rotation steps, each row followed by its count of steps:
The counts run from 0 to 150.
[150 114 125  94 145 129 144  59 152  76 111 114  82 121  80 131 143 134
 108 142 119 140 140 101 128 109 127  67  88 132 135  83 128 151 126  93
 139 133 142 102 150 130 107 141 112 130 151  66] | 87
[173 187 136 103 166 116 116  85 146 122 129 113 103 108  73 145 138 161
 112 131  92 137 152 156  99 123 127 115 101 144  99 115 129  96 195 120
 105 139 156 118 140 154 101 190 135 141 132  95] | 119
[136 178 157 124 153 117 146 145 129 125 176  80 109  85 116 136  87 130
  90 127 138 122 109 164 150 132 142 166  91 138  85 114 146 103 163 124
 115 126 149  78 148 116 130 182 141 141 126 161] | 8
[145 143 129  88 182 141 131 114 180 117 112 104 107 119  98 124 167 157
  99 133 116 123 160 151 119 130 186 110 107 142 104  91 140 126 173  99
 112  93 158 105 118  99  98 161 136 111 135 130] | 117
[ 82 120 150 125 130 112 136 173 125  98 165  95 144 115 122 116 124 131
 157 143 150 144 155 156 114 124 129 190  87 107 129 109 112 148 109 138
 192 124 112  83 112 116 107 194 114 157 106 150] | 41
[153 138 107 126 133  92  67 116 148 144 178  80 162 102 124 147 144 139
 148 152 142 118 169 182 160 122 117 173 138 100 142  95 131 143 103 130
  98 109 121 126 118 165 109 164 149  86 136 122] | 20
[127 141 175  69  97 119 100  93 122 122 105  78 151 105 101 139 121 113
 100 130 140 148 117 158 141 107  94  91  80 149 136 103 168 131 144 130
 180 121  89  98 173 142 116 122 116 108 126 137] | 127
[141 101 150 129 128 123 143  62 117  69 150  89 109 145  84 127 128 109
 130 108 126 201 168 131 129 156 148 109 132 100 181 100 181 132 148 109
 170 126 157 141 107 124  90 138 147 115 118 148] | 145
[133 100 138 175 133 161 144 157 146 106 178  75 178 130 123 106 117 101
 124 141 119 145 112 157 181 107 141 114  96 111 132  82 149 149 112 115
 164 117 130  71 138  98  87  96 154 130 110 160] | 45
[118 125 124  78 162 129  82 144 155 120 136 114 130 116  69 133 147 117
 141 160 130 177 149 115 109  94 118 131  98 165 151 141 105 130 170  91
 151 124 147 112 129 150 111 151 124  66 128 141] | 122
[151 163 129 186 157 128 115 105 126 120 155  87 122 132 140 147 157 147
 113 163  86 122 150 192 136 122 140 153 149 124 114  70 116 141 110 146
 127 124 123  72 151 124 102 138 131 164 170  86] | 79
[122 142 113 128 100 107 119 145 140 111 142 108 132 104 111 104  93 134
  88 161  96 156 122 186 128 104 111 186 108 110  70 151  79 126 108 115
 128 170 129 115 174 173 111 150 112 122 101 137] | 101
[118 152 108 169 146  89  91 141 124  69 120 109 145 124  87 125  91  98
 151 127  72 156 116 117 131 119 117 130  92 133 124 123 128 149 164 146
 151 129 140 128 114 177  72 148  81 141  98  87] | 62
[144 156 146 116 126 141 135 149 111 107 157  88 145  82  78 137 102 128
  96 147 128 153 106 125 113 147 149 150 114 154 138 128 113  96 135 131
 156 168 101  78 152 142  69 210 125 134 110 161] | 10
[160 148 145 178 154 110 126 123 163 130 150  86 141 123 151 132 172 141
 108 150  79  97 174 198 133 123 136 151 148 109  82  82 115 137 116 127
 112 106 115  84 150 101 130 139 117 153 172  90] | 78
[152 128 130 148 119 125 132  56 128 100 117  84 153 122  98 155 128 110
 114 118 103 125 154 136 150 105 136  86 121  94 138  74 164 158 153 136
 105 103 106 135 119 148  64  90  92 121 112  96] | 56
[109 108 151 139 140 119 159 105 152 114 111 118 113 120 118 116  77 141
  91 113 111 164 135 174 148  80 126 133  90 126  50 143 164 147 180 118
 138 119 114 121 135 160 112  98  96 106  97 123] | 95
[121  91 157 134 109 144 157 116 166 116 107  94 169 130 129 107 151 127
  94 166  96 136 168 190 123 129 158 121 133  94  93  82 133 173 125 113
 169 105  85 116 161  95 115 100 105 127 120 130] | 76
[135 147 139 159 179 118 108 149 105 113 157  83 154 130  96 187 112  78
 135 118 112 138 169 112 135 102 111 131  68 127 148 154  98 140 184 131
 127 153 138 139 163 165 141 128 121  90 102 128] | 32
[138 119 146 117 127 138 100 156  85 107 127  65 151 105 110 147  85 156
 123 127  95 152 113 178 154 126 124 159 118 158 116 140 135 164  87 150
 171 170 105  96 152 172 103 150 131 126  98 151] | 132
[ 93  89 160 142 133 104 152 114 152  95 115 126 101 120 112 132  93 156
 117 117 117 184 136 143 123  87 142 123  97 130  65 141 162 159 178 118
 178 148 126 122 112 173 111 130  76 117 119 105] | 94
[140  41 159 130 144 150 124 167 135 117 142  61 145 116  94 113 108 140
 111 120  89 158 121 160 135 138 149 133 100 111 113 153 157 162 105 114
 164 138 130 111 159 126 130 112 124 115 105 175] | 134
[143  93 112 120 126 145 136 124 114 125 196  88  91 120  91 134 147 117
 122 163 141 148 188 138 111 145 134 201 106  72 140 134 117 123 126  89
 103 128 164 135 155 145 125 150 150  90 118 140] | 141
[130  85 142 149 133 127 138 139 173 149 213 115 166 103  99 121 115 124
 118 107 137 170 146 163 152 117 140 148 103 101 106 150 105 125 160 100
 122 155 153 125 144 133 121 152 144  76 118 195] | 13
[135 129 126 101 109 114 100 100 144 168 196  83 162 105 113 128 142 141
 130 168 156 127 179 204 142 146 128 149 127  77 124  97 144 113 116 126
  97 111 123 132 133 162 109 142 152  87 134 110] | 19
[121 120 143 100 167 101  83 126 188 114 140 121 112 118  92 137 143 129
 125 125 139 166 166 131 115  91 108 134  73 160 136 135 102 146 171  92
 163 138 152 125 122 142 132 174 119  74 133 153] | 123
[ 65 112 115 171 163 109 121 156 159  99 129 116 127 135 101  97 118  69
 103 148 107 179 126 118 133 102 151 102  60 121 106 125 128 158 185 104
 163 110 165 121 117 146 110 109 117 121 126 127] | 64
[105 144 166 104 145 109 100 152 122 149 159  68 113  86 148 157 109 171
 101 119 147 134 147 198 131 129 129 168  92 131  93 125 143 138 103 138
 146 156 117  96 139 161 156 173 130 110 154 125] | 130
[136 117 123 139 139 114 185  96 154 127 201 100 115 131 119 117 129 160
 120 124 153 107 126 176 130 137 141 108 103  83 120  67 100 134  98 141
 120 157 137  78 174 131 113 153 148 177 148 101] | 48
[135 113 140 100 121 120 150  59 142  96 126 114  77 117  89 138 136 148
 106 162 124 133 146 104 120 122 114  93 102 114 107  94 138 121 146  87
 139 133 126 113 158 138 137 147 101 123 145  48] | 88
[133 159 168 125 153 125  93 122 148 122 111  84 118 107 134 115 119  91
  72 137 116 116 112 156 152  89 115 145  97 162  84 119 151 128 162 123
 129  99  97  78 133 148  90 120  83 140 144 157] | 97
[154 107 105 177 181 130 115  99 170 101 162 121  95 145 120 132 145 119
 115 125  76 152 160 142 160  66 129 118 111 123 111 104 101 153 138  90
 119 137 184 109 155 128 128 108 147  91 140  88] | 84
[140  75 173 113 128 147  98 166 102 111 128  53 165 113 113 134 104 156
 120 132  75 159 114 153 142 125 134 141  99 141 122 159 135 161 104 137
 179 159 109 118 144 143  95 133 105 128 100 159] | 133
[101 137 114  87 157 123 141 156 119 107 139  81 108 118  70 152 119 132
 121 140 134 135 163 142  91 128 159 127  49 106 137 126 106 141 151 134
 105 149 137 152 162 168 128 164 115 113  82  88] | 30
[141 117 162 154 127 118 149 135 173 119 133  86 152 124 159 116 167 149
  99 162  93  99 170 197 133 112 144 144 128  89  84  79 119 158 126 106
 141  89 101 105 152 107 139 114 109 132 136 102] | 77
[136 113 149 192 118 122 147 153 115 109 195 112 183 124 127 117  85 140
 163 114  89 167 141 182 155 110 123 157  83  98 108 125 118 131 139 138
 180 150 142 102 146 132 113 135 141 162 100 133] | 43
[120 134 145 119 132 126 132 109  99  69 106  81 111 106  98 125  70 109
 104 102  96 202 124 128 166 125 134 145 113 154 135 129 168 135 148 115
 169 131 142 120 116 127 108 131 119 123  76 149] | 4
[124 104 145 103 122 134 174  75 139  84 156 106 117 126  87 115 114 115
 124 142 145 180 167 152 144 156 145 101 114  79 147  93 197 128 156  86
 153  95 157 147 104 131 115 124 149  99  94 140] | 146
[ 89 157 155 139 145 137 113 166 101 114 162  74 135 113 114 122 121 110
 130 152 150 142 167 146 122 125 125 184 102 126 154  89 137 145 133 136
 188 104 106  68 115 111 115 168 105 136 135 145] | 40
[115 175 160 157 106  88 132 109 123  99 142 101 142 121 125 125 112  65
  96 146 121 139 114 132 112 135 122  96  88 137 132 105 112 114 143 148
 162 157  95  98 188 152 114 159  94 168 144 113] | 68
[ 95 135 181 109 123 120 166  95 120 102 123 102 129 126 112 117 112 106
 107  90 148 136 185 153 103 118 116 127  57  91 128  96 144 147 182 130
 165 119 107 135 167 115 139 152 102 139  84 146] | 36
[158 163 137  90 178 122 128  91 177 111 113  99 112 122  93 131 162 163
 117 120 121 124 163 169 108 123 161 112  93 138  90 103 125 102 169 107
 111 117 170 114 136 131 102 189 135 123 130 109] | 118
[127 118 115 169 133 103 140  55 142  98 133 108 135 147 106 150 115 128
 113  81 130 127 167 151 163  91 150 108 133  81 132  79 153 177 138 155
 100 137 124 145 119 153  73 107 103 117  98  84] | 55
[106 164 167 143 128 128 112 149  90 131 170  82 148 123 119 141 126  83
 114 169 136 149 159 152 139 119 112 177  89 129 141 100 155 127 160 143
 159  98  94  69 131 116 118 129 106 132 149 145] | 39
[134 122 134 151 113 116  89 149 161 110 148 106 155 117 128 105 106 106
 102 166  90 157 111 155 148  96  90 186 116 123  89 148  85 130 117 106
 140 151 129 110 169 180 102 128 119 118 113 157] | 102
[ 75 138 147 141 104 109 141 169 134 133 157  99 151 109 121 134 127  86
  87 214 150 163 144 143 115 133 134 144  91 118 119 124  98 143 134 116
 164 156  88 106 161 161 122 139  95 122 137 120] | 70
[135 156 123 104 143 122  83 128 132 124 134 117 125 100  63 149 140 122
 128 187 102 186 145 130 112 104 115 135 106 174 135 129 119 105 175 112
 118 133 137 109 136 165  87 137 137  80 135 121] | 121
